Z: several groups of rows, each row roughly a mix of its group's hidden directions:
Z (148 x 11):
[[ 19  32  38  -5  18   7   7 -61  -1  27  20]
 [-46  13 -16  31  -5  27 -47   8  40   9   6]
 [ 56 -47  -8  10 -26 -23 -17  14  22 -23   9]
 [-11 -37   9  20 -28 -32  23  19 -59  -8   5]
 [-66  12 -18  17 -14  -9   5 -19 -41 -27  -7]
 [ 17 -16   6   0  55 -52  32 -13  22   2 -12]
 [ 27  17  -4  23 -32  15 -45 -22  37  39   1]
 [ -6 -64   4  32 -38 -22   3  21  17  17  -9]
 [-37 -42 -21   9   1 -16 -33 -39  18  37  -5]
 [-52  -4 -18  44 -37  -5  -7   4   1  -8 -41]
 [-42  45 -13 -19 -33  40  18   0   1 -24  15]
 [-12 -28   8  33  11 -36 -18  28  35  49  -3]
 [-13  -2   1 -60  30  26  41  12  15   3 -27]
 [ 22  43  37 -12  25  22  30 -19  -3 -33  29]
 [ 23  16  38  -2  52  -4 -52   9  -7  18 -12]
 [ 45   1  34  -3  66  20  -1   3  10   0  12]
 [ 70  10   5   0  18  13 -31 -22  23  25  12]
 [  2  11   1  57 -24  -5 -22 -52  30 -11  -3]
 [  7  -2  58 -31  19   8   4 -16 -52  20  -4]
 [ 63  -4   9 -41  22  17 -20  11 -25  16  20]
 [-43 -53 -34  29 -13 -27  22  -2 -12  -8   2]
 [ 40  27  -1 -35 -34  20  -3   7  12   9  53]
 [ 35  41  20 -30  56  18  13  10  10  -6 -10]
 [  0 -27  10 -18 -10   6 -47  25  35  -1 -54]
 [-43 -20  25  13  -2 -38 -19   2   0 -13 -57]
 [ 17  17 -27 -25 -17  19  -8  68  -3  -8 -30]
 [ 58 -10 -13 -16  17  33 -17   9  37  11  32]
 [  4  29  52  -7  43  26 -23 -11  -2  34 -13]
 [ 70 -16   0 -21 -28   0 -25 -16  16   7  26]
 [-37  35 -42 -15 -12  32  20  17  -4 -32 -27]
 [ 57  -1  27 -17  28  28 -24  43   1   3  -5]
 [-34 -19  -3 -15 -32  32 -26  28   3  18 -51]
 [-64 -24  10  39 -30 -15  -9 -18  15   7 -12]
 [ 18  22  -7  15  55 -24  33 -29   3   9  39]
 [ 50  -7  -2 -30  43  -7  32  20 -22 -17  26]
 [  2 -12  18  12   6 -16  47 -39 -27   6  53]
 [ 50 -11  17  10  14  22 -39  48 -12  15 -19]
 [-20 -11  -9 -25  28   4  10  28 -42 -44 -41]
 [-29  25   6  32  59 -13  42 -14  -5  -2   8]
 [-70   6   6  29 -17  35   3  -3   6  26  12]
 [ 17  65   1   2  25  28  18   5  -2  35  28]
 [-61 -12  -2  13 -15 -27  28 -46  -1  -2  18]
 [-21  24 -24 -24  35   8  -6  25 -44 -41 -21]
 [ 69  18  -9  31  -6  20  21   1  26 -10  24]
 [-37  -4   9   9  13 -38  43 -27 -12   0  48]
 [-59 -32   0   6 -13 -30  31  30 -11 -24 -10]
 [-17 -50 -11  48  33 -38  18  -4  12  -1  -4]
 [ 19  18  33  11  -1  -9  59   0  49 -19   9]
 [-62  26 -21   7  -4   5 -19 -26 -41 -10 -17]
 [ -3 -49  44  20   7 -12  22   9  12 -43 -25]
 [-56  -8 -29  20   2   9  30  13  12 -15 -47]
 [-16 -26 -42 -30 -24   3 -45 -13 -23 -22 -28]
 [  2  -9   5 -12 -32  26 -50   4  61   0   1]
 [ -5  16  48  36  42 -13   6 -31  37  -1   6]
 [ 52  10  27 -34   6  41 -40   2   8  11  -1]
 [-45  33 -46  -8  15 -17  -4  -6 -47 -13  10]
 [-68  19  17   9 -12   7 -29 -20  13  14 -32]
 [  1 -30  61  42 -28   0 -18  -6  21  13 -12]
 [-20  22  41  35 -31  -7  -3 -51 -23 -12  13]
 [ 19  25   7 -16  30  -7 -23 -62  -2  39  11]
 [  9  10  46   2  66   2  17 -14 -15  24 -18]
 [-56   3 -14  16   1  28  23  -6 -17  33  44]
 [ -1  11  -3 -34 -41  56 -32  21  11  17 -17]
 [  4  42  31  11  -2  -1 -41  10 -26  40  36]
 [-54   2 -23  60 -19   7 -10 -11  20   1  11]
 [-31 -13   2  -3   6  12 -33 -27 -42  33 -47]
 [-56 -25 -36  -6 -27 -30  22 -13 -13 -26   1]
 [-53  12  -2  -6 -17  42  20  30  10 -35 -24]
 [ 32  -8   7 -55  -4   2 -18 -36 -21  13  43]
 [ 59  -3 -33 -19  32   1  32  27 -22   0  -7]
 [ 24   4  47 -20 -22  -1 -52 -13  28 -17 -25]
 [-38  21  12  56 -20  -6 -13  24  22 -33 -17]
 [ 19  -2 -46 -39 -14   9  -2  47 -38  -8 -13]
 [ 19 -39   5  29 -28   1  30  35  47  -9 -15]
 [-29  -1 -49 -36 -14  10  37  -7 -15 -39 -14]
 [-16  31  17   9 -22  50 -33 -48 -15   3   0]
 [-15 -10 -21  29  33 -27  55  -7 -34   4  24]
 [ -3  12  -7  25  23 -64  47  -1  15 -17  -6]
 [ 56  19   2 -22  20  51   0 -22   6   3  27]
 [-18 -50 -11  24  -5 -35  32  -2   8 -47 -11]
 [ 13  -6  15 -30  15 -18  51  13  23  33  44]
 [ 34 -41  33 -18 -10 -16 -17 -51  19  11  14]
 [ 20 -23  28 -41  50 -10  17 -10 -29 -12  28]
 [ 49   6 -24 -32  19 -11  39  19  11  -2  41]
 [-62 -19  -3 -29  45  13  19   7 -15 -17  -6]
 [ 49   8  51 -43  17   9 -12 -17 -15   5  14]
 [ 22  47   6 -29  23  32 -15  -4  -1  13  52]
 [-46  16  13  -1 -31  31 -50  11  11  10 -32]
 [ 20  16  -3 -75  15   6 -23   7 -28   8  16]
 [ 10 -37 -35  -4 -43 -20  -3  50 -26  -1 -10]
 [-34 -22 -10  -9 -33   3  18   4 -26 -45  47]
 [ 46   9 -22 -13  23   4  -7  29  39  48   8]
 [-62  30 -10   3  29  -2  19  14   2 -29 -35]
 [-11  30  61   0 -22  12 -39 -34 -12  -4  -6]
 [ 47  38 -31   0  42  -2  22   7 -14  -8  33]
 [ -1 -28  56  26 -22   5 -48 -10   1  -2 -27]
 [  9   7  32   9  50 -11  56  19  -1 -22  20]
 [-26 -16 -40 -22 -23   0  15  57   7 -32  12]
 [-39  36  -1  16  12  -5 -52  -4 -45  12  -3]
 [ 53  -1  16 -51 -13  20   1  -5 -18  13  38]
 [-48   1 -35 -19  26  -6  48 -12 -22 -27   2]
 [ 13  -4  26  37 -13  27 -49  14  -3 -23 -44]
 [-39  -8 -37 -11 -45 -17  32  41  -7  -3   7]
 [  4  17  37 -34  42  17  54  -5  -8 -14  11]
 [-10  -9  18  28 -50  24 -37  23  30  14 -30]
 [  0  33 -30  -3  66 -20 -14  -2 -15   3 -32]
 [ 44  -1  19  28  26 -32   1   8 -22  -1 -54]
 [-54 -30 -38  -6 -20 -32  30  24   7   3   6]
 [ -4 -33  14  11  25 -70 -15   8 -17  24  -9]
 [ 58  35  16   6   5  -8  -5 -19  38  36   5]
 [-43  50  -7  23  -6  13  10  -2  -3 -54  10]
 [  0   5  10  26  26 -52  40 -24 -37 -20   6]
 [-24  65  20  17   7   8  -8 -26 -34  -3  27]
 [-31 -10 -21   4 -43  35 -33  23  31   9 -31]
 [-34 -27 -28 -29 -25 -13   5 -33  -2 -31  44]
 [ -7  12 -52  -6 -44   0   6  42 -21 -28 -17]
 [-54  15  -4 -30 -39  39  -6  18 -12  23  -7]
 [ 11 -40  18  -8 -26  -7  33 -39   1  12  52]
 [ 24  14 -31 -16 -47  50  24  12   5 -25  14]
 [-50  28 -37 -37   8  -8  17  23 -32   8  10]
 [-32  35  26  -3  48  34  35  19   2  -4 -13]
 [ 53   4  -5 -10  21 -21  47 -15 -19 -10  39]
 [ 51  -9  37 -36  17   5  17 -23 -15   9  39]
 [ 39  30  22  16  35  30  -5  38  20 -32  -7]
 [ 53 -35 -12 -34  -7 -18  12  34  10 -28  19]
 [ 40 -12  32  14  11   2 -24 -51   5 -14  42]
 [-23   7  -5 -42 -17  48  -5   7 -13 -31  46]
 [-47  50  20  22 -24   5  -6 -31 -20  -4  26]
 [  7  28 -15 -15  72 -10 -21 -16 -28   6  -7]
 [ 59  -5   0 -20   2   5 -57 -30   1   7  -6]
 [-18  51  -7 -32  13  -8 -31 -44 -27  18   0]
 [ -1 -13 -18  24 -48  21  18  43  34 -14 -30]
 [ -1   3  11  20 -40  -1  -6 -30 -60 -37 -11]
 [ 59  23  28  -9  28 -25  20  -2   4  38  -6]
 [-33 -44  14   5 -42  -9  -4 -27 -13 -41 -23]
 [-42  -9   1  42  23 -25  36  27 -11 -36 -10]
 [ 58  34  25 -25  30  25 -22   5 -11   6  17]
 [-18  48 -24 -15  23 -39  33   1 -23 -34   0]
 [-19 -16 -36 -42 -42  -5  -1  16  10  34  36]
 [-22  20 -27 -18  32  -7  46  24 -47  13   9]
 [-23  20 -12  21 -44  38   6 -27   0 -36  37]
 [-36  -5 -53  29  18 -19  -3 -33  22  24 -20]
 [ 23 -12  -8 -32 -23 -45   0 -50 -29  24   4]
 [-70  -9 -11  28 -25 -21  16   2 -13  -3 -27]
 [ 11  16  24 -32  -9  54  -9 -36  28  33  -4]
 [  1 -54  -2 -22  11 -10 -22  31  38   6 -41]
 [-22   9  17  44   1   4  13   4  39  60  13]
 [-17 -27 -13 -17 -31   7   4  48 -50 -28   9]]

one row of each group, then the others: which group is each in?
[-49   3  -3 -11  -3  13  -8 -69  10   9  22]  T
[  0  -4 -53  30 -17 -55  30   5   5  -7 -16]  H
[ 67   4 -27 -18 -21   2 -35  14   8  13  25]  G
[ 32  10 -55   4   3  42  11  20  16  14  36]  N

[ 24  -5 -39 -39  37 -31  26  23  -6 -12  30]  G
[ 32 -25  16   6  33 -16  37  23 -14 -34  41]  H
[ 24 -21  -9   3 -25  32 -24  35  28  28 -45]  H
[-53 -29 -35   9 -15  -2  -7  -3   9 -11 -52]  G
[ 28  39  26 -27  43  22  -8 -44   0  -2 -12]  T
[-18  48 -14 -36  18  29 -13 -41 -24  22  -1]  G
[-60 -17  19 -21  17 -37 -26   6 -31  13  -5]  G
[ 75  -1  16  -4  10  24 -19  -5  21  28   8]  H
[-67  21  -6  25  -4 -27 -17  10 -22 -29 -12]  H
[ 55   5 -41 -30  23   3   9 -33 -14  23  16]  H
[-73 -17 -32 -17 -12  -1  22  12 -13 -21  -3]  T
[ 62 -20  40  17  12  -1 -30  14  28  11   0]  G
[-32  17  20  37 -17  15 -24 -36  -9 -26  44]  H
[-15   7   3 -11  28  49 -36  31   4  35 -34]  T
